In the rows, 128 means zero.
A single turn carries every row of the set below to another of its rows. Some are shown first; where does it send the rows asked next?
q_365: [124 170 104 125 132 106 127 136 137 111 129 127 162 139 116 143 141 122
 116 145 121]
q_106: [125 116 145 138 108 104 165 146 105 116 156 140 116 126 155 112 110 102
 132 147 109]
q_736: [125  93 108 138 117 110 134 136 100 137 127 158 131 143 174 125 124 134
 136 108 127]
q_451: [113 102 103 151 143 134 149 156  97 122 137 140 111 134 119 130 104 113
 174 142 140]
q_466: [152 126 120 147 145 125 120 118 119 107 151 121 129 153  90 118 116 100
 131 111 115]
q_166: [124 110  96 131 107  99 177 117  98 118 126 132 144 108 126 133 116  91
 118 119 128]
q_832: [109 140 130 140 126 125 109 131 126 126 145  94 113 144 131 124 131 103
 112 105 118]
q_423: [126 147 123 158 131 104 145 124 130  83 114 104 134 138  95 143 123 129
 138 141 136]
q_198: [123 111 113 160 139 112 117 133 136 151 146 145 140 143 164  96 123 107
 170 140 128]
q_849: [143  90 111 112 123  95 151 132  90 133 134 121 139 162 141 128 102 118
 115 147 126]
q_18: [126 120 116 131 147 105  97 131 130 113 134 116 135 138 172 130 117 109
 168 115 129]
q_340: [130 148 111 158 144 115 174 138 153 112 149 146 137 137 115 128 119  96
 168 122 126]
q_601: [143 124 104 134 121  91 164 100 109 112 134 133 143 143 105 103 141  97
 143 141 151]
q_331: [124 100 118 163 120 124 170 139 124 136 143 137 131 140  95 126 117 128
  96 124 120]
q_454: [147 125  93 132 138 117 165 122 130 111 165 139 146 126 120 120  94  90
 125 142 119]
q_299: [ 92 107 102 142 123 124 131 127 139  99 126 126 140 141 119 164 100  89
 134 130 135]
q_315: [134 157 113 135 118  73 117 144  91 148 120 128 125 135 144 134 118 102
 138 133 124]
q_833: [118 105 105 166 111 116 159 111 106 137 161 132 153 158 152 115 142 140
 149 115 128]
q_409: [106  93  91 170 122 109 158 145 156 136 131 136 136 114 148 114 122 124
 159 132 130]
q_397: [117 143 144 160 125 101 171 120 111 151 121 110 148 133 114 135 134 111
 136 102 137]
q_76: [121 151 124 144 102  96 139 114 111 133 130 111 172 114 112 127 140 139
 146 140 136]
q_840: [100 121 126 156 154 132 132 143 130 119 149 103 122 133 152 145 117 152
 122 133 135]
q_16: [142 114 138 112 115  90 151 118 105 133 133 110 129 138 110 131 119 130
 147 149 167]
q_675: [135 120 115 128 111 100 138 105 116 120  99 134 107 141 118 152 124  98
 144 107 140]
q_4: [110 109  77 142 115  94 162 110  97 123 130 125 136 130 120 155 123  92
 153 134 124]
q_801: [128 127 107 140 149  67 146 143 110 142 108 160 138 125 122 127 130 117
 162 144 129]
q_564: [111 116 127 130 170 114 145 132 133 129 107 142 151 150 117 147 108 103
 111 127 139]
q_535: [161 144 124 122 147 109 135 154 111 110 128 124 124 137 109 137 134  87
 128 143 126]
q_71: [139 154 118 152 119 101 143 156 133 131 136 127 128 138 145  92 123 120
 139 103 163]
q_23: [127 133  97 128 147 105 114 125 133 104 150 130 134 118 121  93 131 141
 148 152 118]
q_295: [122  92 105 150 153 124 157 131 126 173 139 110 137 137 152 127 112 105
 121 122 128]
q_646: [125 115 118 145 136 115 107 136 125  80 123 139 135 138  96 109 116 107
 145 121 133]
q_271: [113 151 128 173 113 133 142 152 137 160 131 128 132 156 147 131 126 128
 141 121 107]
q_661: [141 123 122 148 128  93 129 113 153 120 158 114 167 143 142 106 140 125
 114 119 114]
q_70: [141 126 128 136  92  69 149 137 124 129 136 124 103 149 113 138 123 115
 146 137 149]
q_309: [129 126 110 147 148 118 141 168 138 125 176 132 122 127 150 124 142 134
 125 148 118]
q_264: [123 108 113 147  75 109 163 135 127 106 144 116 133 144 132 137 120 127
 172 125 126]
q_925: [122  87 137 149 137 120 127 154 133 158 133 129 141 135 144 145 114 131
 140 163 113]
q_153: [119 132 118 143 149 128 139 149 118 149 120 144 160 138 149 100 116 149
 140 160 126]
q_877: [132 124  99 134 146 107 112 126 135 158 126 124 147 157 116 139 140 149
 145 127 150]
q_104: [127 186 109 131 139 115 132 137 120 105 129 114 141 136 139 139 112 109
 137 131 131]
q_715: [121 105 135 163 124 122 126 109 150 158 132 128 150 137 151 110 115 132
 124 112 122]
q_572: [125 118 142 184 123 116 162 149 135 139 156 114 134 133 152 110  99 125
 145 150 120]
q_388: [100  95 134 144 121 112 143 106 112 129 144 121 132 143 125 156 120 141
 146 163 105]

q_295 goes to q_271
q_4 goes to q_365
Now find these:
q_198 goes to q_925
q_832 goes to q_264
q_71 goes to q_451
q_423 goes to q_601
q_833 goes to q_309
q_106 goes to q_18
q_397 goes to q_340
q_454 goes to q_315
q_16 goes to q_466

A single turn carries every row of the set below to another of its rows. Some are shown first; where does it send the rows asked next?
q_953: [110 119 122 169 152 136 126 119 119 126 122 119 169 140 113 132 133 118
 161]
q_399: [124 151 109 135 138 144  87 131 120 106 147 120 123 123 147 131 162 122
 119]
q_489: [117  99 116 143 149 131 107  90 128 138 126 117 141 106 105 101 144 157
 128]
q_275: [161 109 140 149 131 118 141 135 116 143 134 140 122 137 134 118 103 112
 114]
q_313: [115 145 114 136 141 139  80 133 122 115 152 111 135 124 144 126 165 122
 121]
q_221: [111 127 141 164 132 136 144 108 139 115 108  99 133 119  99 141 126 134
 136]
q_207: [100 117  99 132 111 140  83 122 136 122 113 137 123 103 104 151 156 113
 119]
q_176: [106 146 117 130 153 143  88 135 117 105 136 114 122 127 145 134 155 131
 114]
q_56: [153 111 138 141 134 112 149 133 115 146 128 150 127 132 127 123 103 105
 115]
q_80: [166 132 140 124 123 142 128 127 130 152 120 133 113 138  96  93 134 117
 151]
q_308: [103 125  99 118 107 145  95 137 136 126 114 136 124 113 113 159 140 115
 113]
q_881: [ 98 129 100 125 103 135  90 132 130 121 121 143 126  98 117 148 139 110
 116]
q_251: [162 122 133 121 121 138 134 124 137 154 128 133 113 146 100 106 132 113
 155]
q_570: [164 121 143 123 134 138 135 120 127 145 123 130 120 142 104 102 136 120
 170]
q_593: [100 131 136 163 135 139 147 106 136 119 109  93 127 112 116 139 132 132
 137]
q_871: [154 105 145 139 137 110 136 137 114 139 131 148 125 128 136 113 102 109
 121]
q_325: [107 115 123 168 134 137 115 121 116 116 119 112 172 142 109 134 134 123
 159]
q_323: [101 123  97 129 107 143  97 126 136 134 120 133 127 105  99 156 143 111
 108]
q_525: [ 93 120 108 123 105 141  94 137 140 136 117 127 124 104 109 151 143 112
 109]
q_768: [ 98 126  92 117 107 150  94 133 135 122 120 136 119 107 107 138 142 112
 115]
q_200: [113 148 108 130 136 132  89 136 111  99 148 125 120 121 145 125 156 132
 116]
q_603: [ 81  96 139 148 146 143 116 117 119 139 146 132 122 122 108 118 124 153
 138]
q_296: [161 126 135 124 120 145 134 120 129 142 127 132 120 139 100  89 138 119
 162]
q_283: [174 134 140 126 124 141 132 124 130 144 134 129 118 150  97 101 132 115
 149]
q_979: [147 106 149 142 128 120 144 137 111 140 132 144 137 130 139 121 100 116
 127]
q_9: [114 158 112 122 137 147  85 133 117 106 142 115 125 121 143 122 155 126
 121]
q_267: [159 101 147 152 134 125 143 133 110 139 119 141 126 122 124 119  96 118
 117]
q_62: [ 85 102 151 148 140 134 117 113 114 152 144 130 122 131 106 118 132 153
 145]
q_933: [144 105 142 144 129 115 151 137 111 138 126 146 129 126 133 111  98 117
 116]
q_722: [164 129 141 126 114 149 137 120 136 148 119 124 126 133 104  96 137 119
 156]
q_799: [122  92 124 143 149 135 114  86 131 142 128 110 148 109 109 100 135 143
 121]
q_376: [113 150 114 132 146 136  90 129 116 110 153 111 131 132 142 134 159 126
 114]

q_570 goes to q_176
q_200 goes to q_56
Now find these:
q_308 goes to q_80
q_603 goes to q_221
q_881 goes to q_251
q_323 goes to q_296
q_593 goes to q_799
q_979 goes to q_525

